One vector is turned by the same rotation once a step. Each row is the vector after some number of steps, and that number follows the row.
The counts run from 0 to 776.
-30.0, -12.7, 4.6, 2.6, -12.7, -34.7, -0.9, -40.2, -7.7, -11.1, 10.9, 29.2, 2.8, 1.0, 23.5, -4.4, -15.5, 17.4, -13.1, 14.9, 2.4, -9.8, 7.4, 18.9, 19.1, -14.2, -31.8, 14.7, 6.6, -4.4, 0.5, -7.6, 15.9, -0.5, -21.4, -2.8, 2.1
631
0.0, -7.2, 15.3, 0.7, 26.5, 31.1, -8.8, 1.6, 5.0, -36.3, -1.0, 9.0, -0.7, -23.1, 12.0, -27.2, 16.8, 30.9, -22.7, -17.4, -0.2, 1.0, -3.4, 11.4, 7.6, 26.6, -9.8, -8.8, -8.8, 12.5, -20.0, 19.6, 18.7, 5.5, -4.7, -14.2, 13.4
455
-10.0, -12.2, -13.1, 23.9, 20.8, -18.4, 13.3, -13.3, -10.3, 2.4, 18.6, -22.3, -20.5, -10.0, 0.3, -29.1, 13.9, 7.8, -28.2, -10.3, 29.3, -10.8, 0.3, 12.6, 46.4, -13.5, -2.9, 15.0, 6.6, -18.9, -11.6, 24.1, 11.1, -1.2, 9.7, -2.3, 2.0
408
-9.1, -4.2, 0.5, 17.5, 23.2, 0.5, 12.0, -4.8, -7.9, -19.9, -7.8, -14.3, 10.9, -7.2, 9.8, -28.6, 4.9, 5.7, -29.4, -16.3, 29.9, 0.8, 4.4, 48.1, 15.8, -8.6, -7.3, -7.1, 8.3, 17.1, -25.5, 28.8, 10.6, 2.6, -13.7, -7.0, -0.6
91
-31.2, 8.6, 4.8, -5.4, 8.5, 1.3, -6.6, 10.7, -21.2, -39.2, -3.4, 21.7, 8.7, 6.1, -0.7, -34.7, 12.9, 11.1, -27.9, -25.0, 11.6, 13.9, 3.8, 14.2, 4.6, 19.8, -20.8, -3.4, 14.3, 9.3, -28.8, -2.2, -0.5, 15.5, -8.0, -19.2, 25.8
220
-0.8, -11.2, 8.9, 29.7, -13.6, -19.6, -11.9, -41.2, 7.8, -26.6, 3.3, 24.3, 26.3, -10.0, 21.1, 22.0, -2.3, 22.8, -8.2, -13.5, 10.1, -2.7, -0.7, -15.3, 7.1, -13.4, -29.3, 18.6, -21.3, -3.7, -1.1, 5.3, 11.8, 10.5, -13.5, 8.9, -0.3
380
-31.6, -6.0, -9.5, 11.6, 7.0, -1.1, -33.5, -11.7, 5.9, -18.1, -12.1, 35.8, 5.7, 1.3, -9.9, -0.7, 23.0, 13.2, -6.4, -44.5, 5.8, -0.8, -17.9, -17.7, -22.8, -10.6, -22.3, 18.1, -11.8, -6.1, -7.1, -0.7, -17.9, 9.9, 11.3, -3.6, -2.5
364
1.4, -23.0, 10.0, 24.9, 4.2, -20.2, -14.8, 12.8, -13.3, -11.7, 18.2, -16.1, 2.3, -9.4, -28.1, -15.6, 7.7, -6.1, -13.9, 0.1, 20.6, -7.4, -26.0, 28.5, -15.0, -10.2, -22.9, -16.7, -46.0, -5.9, 3.9, 18.9, 9.1, 5.5, 5.8, 6.0, 12.0
70
-37.2, -28.2, -25.3, 24.9, -19.8, -48.5, -0.8, -14.0, -7.7, 13.5, 19.1, 22.9, -6.2, -2.6, 10.2, -13.1, -11.9, -3.2, -10.1, -10.7, 19.7, -13.9, 5.4, -5.4, 10.2, -16.4, 0.4, 5.4, -2.3, -15.7, -3.0, 5.1, -4.7, 4.6, 13.3, 12.8, 0.0
401
-21.6, -9.9, 10.5, 2.9, -18.9, -18.4, 0.5, -15.5, 11.7, -25.2, -9.4, 21.4, 19.4, -9.9, 17.4, -1.7, -1.0, 12.7, -23.8, 12.5, 8.1, 5.1, -9.8, 33.9, 3.7, -5.3, -50.6, -7.9, -19.6, 14.7, -3.8, -27.1, 2.3, 10.8, -23.4, 11.4, 0.8
99
-14.8, -25.5, 0.2, 7.8, -34.3, -14.0, -5.2, -14.5, 9.9, -17.5, 36.1, 16.6, -18.9, -21.9, 11.3, 15.0, 26.4, 29.4, -22.3, 10.6, -0.7, -8.7, -27.3, -9.2, 15.2, 12.4, -14.4, 17.7, -2.1, 3.0, 9.6, -5.1, -0.3, -3.7, -15.6, -11.9, 3.8
662
-28.9, 2.9, 12.7, -6.1, 14.4, 27.5, -32.5, -4.2, -19.7, -24.4, -7.6, 31.1, 8.5, 7.7, -8.4, -13.0, 5.7, 19.5, -3.2, -32.8, -4.8, -11.1, -16.2, 6.0, -30.7, -0.6, -7.8, -10.4, -27.8, 6.2, -8.4, 7.8, -3.4, -0.9, -14.4, -9.0, 10.8
353
-30.1, -27.4, -19.9, 36.7, -22.8, -33.8, -9.9, 5.4, 2.1, 0.5, 16.0, 14.7, -4.1, -13.4, 8.4, -6.2, 10.1, 9.7, -13.0, -21.6, 26.7, -9.2, -0.4, -16.4, -4.2, -6.1, -12.2, -4.7, -19.9, -14.0, 2.0, -9.6, -15.1, 4.5, 4.3, 34.2, -7.3
288
-22.8, -1.5, -25.8, 24.6, -14.9, -19.4, 9.2, -5.7, -17.6, -12.6, -6.2, -2.4, 18.3, 6.0, 3.9, -9.6, 17.4, -21.1, -34.1, -8.2, 37.1, -0.6, -13.8, 23.9, 9.6, -30.8, -11.7, 9.7, -6.0, 7.5, -14.6, 20.5, -22.9, 8.0, -4.4, -8.1, -2.7
617
-21.9, -5.2, 14.2, -8.3, 15.0, 22.0, -14.3, -10.1, -5.7, -42.5, 0.6, 25.3, 9.8, -5.2, 11.5, -11.2, 1.6, 29.6, -5.9, -26.2, -2.1, 2.5, -0.8, 16.0, -4.6, 20.4, -8.0, -2.8, 12.2, 18.4, -23.5, 15.5, 17.4, 5.2, -18.8, -25.2, 13.0
343
-41.5, -0.2, -4.6, 17.3, 14.0, -24.9, -27.1, 5.3, -4.1, -9.3, -12.5, 19.8, 11.8, 9.9, -14.8, -20.9, 5.7, 6.5, -2.5, -38.3, 15.9, 0.6, 4.7, 11.3, -32.0, -15.6, -24.4, -15.2, 1.5, -5.3, -11.1, -7.8, -10.0, 8.1, -0.6, 17.5, -2.0
722
4.9, -19.0, 3.1, 24.0, -9.9, -15.2, -13.4, -41.8, -14.0, -8.0, 22.1, -4.2, 0.1, -8.3, -0.3, 24.3, 6.3, 11.7, -14.7, 8.5, 10.9, -23.1, -27.3, 3.6, 13.8, -24.4, -9.2, 19.9, -32.6, -9.2, 5.2, 26.4, 14.6, 0.1, -5.4, -12.4, 4.6
269
-19.0, -39.0, 1.7, 7.4, -13.0, -7.4, -19.2, -1.4, -0.8, -4.0, 20.8, 45.7, -8.5, -25.6, 19.7, -13.6, -14.2, 22.6, 1.8, -4.9, -8.4, -23.1, -5.5, -5.2, -7.7, 18.9, -0.8, -14.5, -30.9, -2.9, 4.0, 17.0, 12.8, 3.9, 8.1, 0.8, 21.7
677
-16.8, -18.0, 4.7, 17.1, -22.9, 5.9, 7.5, 9.3, -26.2, -10.9, 20.0, -24.1, -13.8, -7.2, 2.9, -20.8, 16.2, 8.2, -33.2, 7.7, 22.2, -27.2, -18.0, 28.1, 20.1, 6.2, -3.1, -14.6, -24.7, 5.5, 6.1, 7.5, -6.4, -17.5, -30.2, 11.2, -2.3
423
-17.6, -15.4, 4.9, 8.0, -18.9, -10.5, -12.4, -17.4, 9.2, -27.0, 30.3, 25.6, -17.2, -11.0, 13.7, 0.5, 22.4, 39.9, -8.1, -4.3, -2.3, 4.2, -7.5, -24.3, 24.7, 28.6, -20.0, 14.9, 12.4, -6.3, -3.1, -7.2, 11.5, 2.4, -9.7, -9.3, 12.2
661
-29.2, -23.7, 14.0, 5.9, -7.7, 7.2, -18.3, -14.8, -11.8, -22.3, 20.3, 31.5, -12.1, -13.9, 18.0, -10.7, -9.6, 40.8, 2.1, -11.7, -8.9, -19.1, 3.5, -9.3, -2.2, 29.3, 3.3, -3.5, -7.0, 1.5, 1.8, 11.5, 20.1, -1.6, -10.4, -4.5, 16.1
671
-30.6, -15.8, -13.6, 11.9, 2.5, -22.7, -26.4, -16.1, -3.7, -13.9, 3.5, 45.9, 20.4, -4.7, -1.9, 3.6, -5.6, 9.1, 6.6, -35.1, 2.4, 0.0, -8.5, 2.3, -29.7, -2.4, -5.5, 7.3, 3.3, -1.3, -18.0, 24.4, -0.2, 14.0, 11.0, -16.1, 5.6
477
-22.2, -19.3, -2.0, 29.9, 11.3, -4.3, -31.3, -20.6, 1.4, -10.0, 20.7, 5.6, -13.6, -9.1, -7.8, 6.4, 17.9, 31.0, 7.2, -49.6, 6.0, -19.3, -14.1, -23.8, -3.7, 1.9, 2.5, 7.0, 0.7, -20.2, 7.1, 15.6, 4.1, -3.0, -7.1, 8.8, -8.6
159
-15.9, -5.6, 2.9, 11.2, 25.5, 1.2, 3.0, -21.1, -7.1, 0.0, 4.8, -20.8, -26.4, -6.6, 7.6, -28.5, 15.2, 26.8, -32.0, -9.2, 23.0, -18.9, -2.1, 16.4, 50.6, -10.6, -11.4, -1.3, -8.9, -15.1, -1.3, 2.7, 17.8, -8.9, -10.6, 7.4, 3.8
526
-18.6, -3.9, 0.0, -8.9, 31.5, 1.3, -13.2, 19.5, 5.1, -20.4, 4.5, 3.2, -21.3, -11.1, -16.6, -39.6, 31.8, 12.8, -32.3, -17.6, 13.0, 11.2, -15.2, 17.9, 10.2, 14.3, -30.8, -11.4, 0.3, -2.0, -20.3, -6.6, -0.2, 4.5, 6.9, -5.2, 11.3
327
-29.4, 2.9, -4.5, 13.4, -4.1, 13.4, -25.5, -13.1, -37.7, -21.9, 21.3, 5.6, -6.7, 13.2, -16.4, -10.6, 25.6, 12.7, -7.8, -37.1, 8.0, -15.9, -22.4, -28.3, -4.4, 4.2, 8.3, 9.9, -17.3, -11.3, -2.6, 17.1, -0.7, -8.3, 0.4, -11.4, 14.7
148
-28.7, -28.6, -15.2, 30.4, -21.8, -34.9, 2.7, -8.5, 9.3, -2.9, 19.0, 1.4, -5.9, -19.3, 16.4, -0.4, 19.7, 18.7, -20.0, -6.8, 21.6, -9.5, -2.3, -2.9, 13.2, -4.5, -9.3, 5.7, 18.3, -2.8, 6.7, -5.9, -4.9, -3.8, -19.0, 22.6, -16.9
411
1.0, -10.7, 11.1, 6.6, 21.9, 14.1, -21.2, 15.1, 9.9, -30.2, 3.0, 13.0, -0.5, -26.6, -4.4, -24.2, 18.4, 21.2, -12.7, -35.5, 4.9, 10.7, -12.5, -14.9, -3.6, 24.3, -23.0, -12.1, -28.6, 2.6, -14.8, 2.4, 11.4, 16.8, 15.0, 5.4, 17.2
573
-26.6, -8.2, 1.6, 3.5, -6.4, 11.0, -16.8, -35.0, 19.9, -12.6, -6.8, 39.1, -3.8, -17.3, 24.1, 9.3, 24.8, 37.2, -19.0, -18.0, -5.2, -16.0, -14.4, -7.6, 7.0, -3.3, -29.7, 17.2, -1.6, 3.8, 3.3, -11.9, -8.3, -2.6, -20.2, 1.9, -11.5
129
-11.4, -25.4, -7.3, 14.8, 10.3, -22.9, -8.5, -19.1, -0.7, 8.9, -10.2, 27.2, 26.3, -10.0, 15.5, -4.1, -23.2, -3.9, -10.9, -2.1, 8.5, -12.5, -0.4, 41.6, -9.1, -30.5, -16.1, -7.3, -32.0, 2.3, -7.2, 27.3, 5.9, 12.0, 7.5, 1.5, 3.6
601
-11.1, -36.9, -1.7, -1.6, -7.4, -18.0, -5.6, -14.0, -1.9, -4.7, 36.2, 23.5, -20.6, -27.1, 5.5, -6.2, 1.0, 24.8, -12.2, 27.7, -8.7, -11.6, -25.1, 20.7, 15.0, 18.9, -8.6, 2.2, -1.8, -0.8, 3.5, 18.5, 17.7, -1.8, 5.1, -26.4, 14.7
555
-30.9, -8.6, 9.1, 6.0, -8.1, 8.0, -6.4, 24.5, -32.2, -18.7, 20.5, -8.9, -16.5, 7.2, -13.5, -36.4, 19.6, 12.3, -21.0, -5.1, 17.0, -12.8, -13.5, 17.4, -0.5, 20.2, 0.2, -21.9, -20.5, -1.1, 3.9, -5.3, 1.6, -13.3, -14.2, 5.4, 11.1
429
-10.9, -15.5, 9.3, 2.1, -13.2, 13.5, -14.0, -14.3, -26.8, -1.8, 19.9, 7.5, -19.4, -11.6, -8.4, -4.4, 13.9, 19.1, -22.6, 11.0, 0.4, -26.7, -35.0, 4.1, 19.1, -1.8, -7.9, 5.2, -47.1, -12.0, 12.5, 7.6, 3.7, -14.4, -1.6, -11.6, 16.3
29
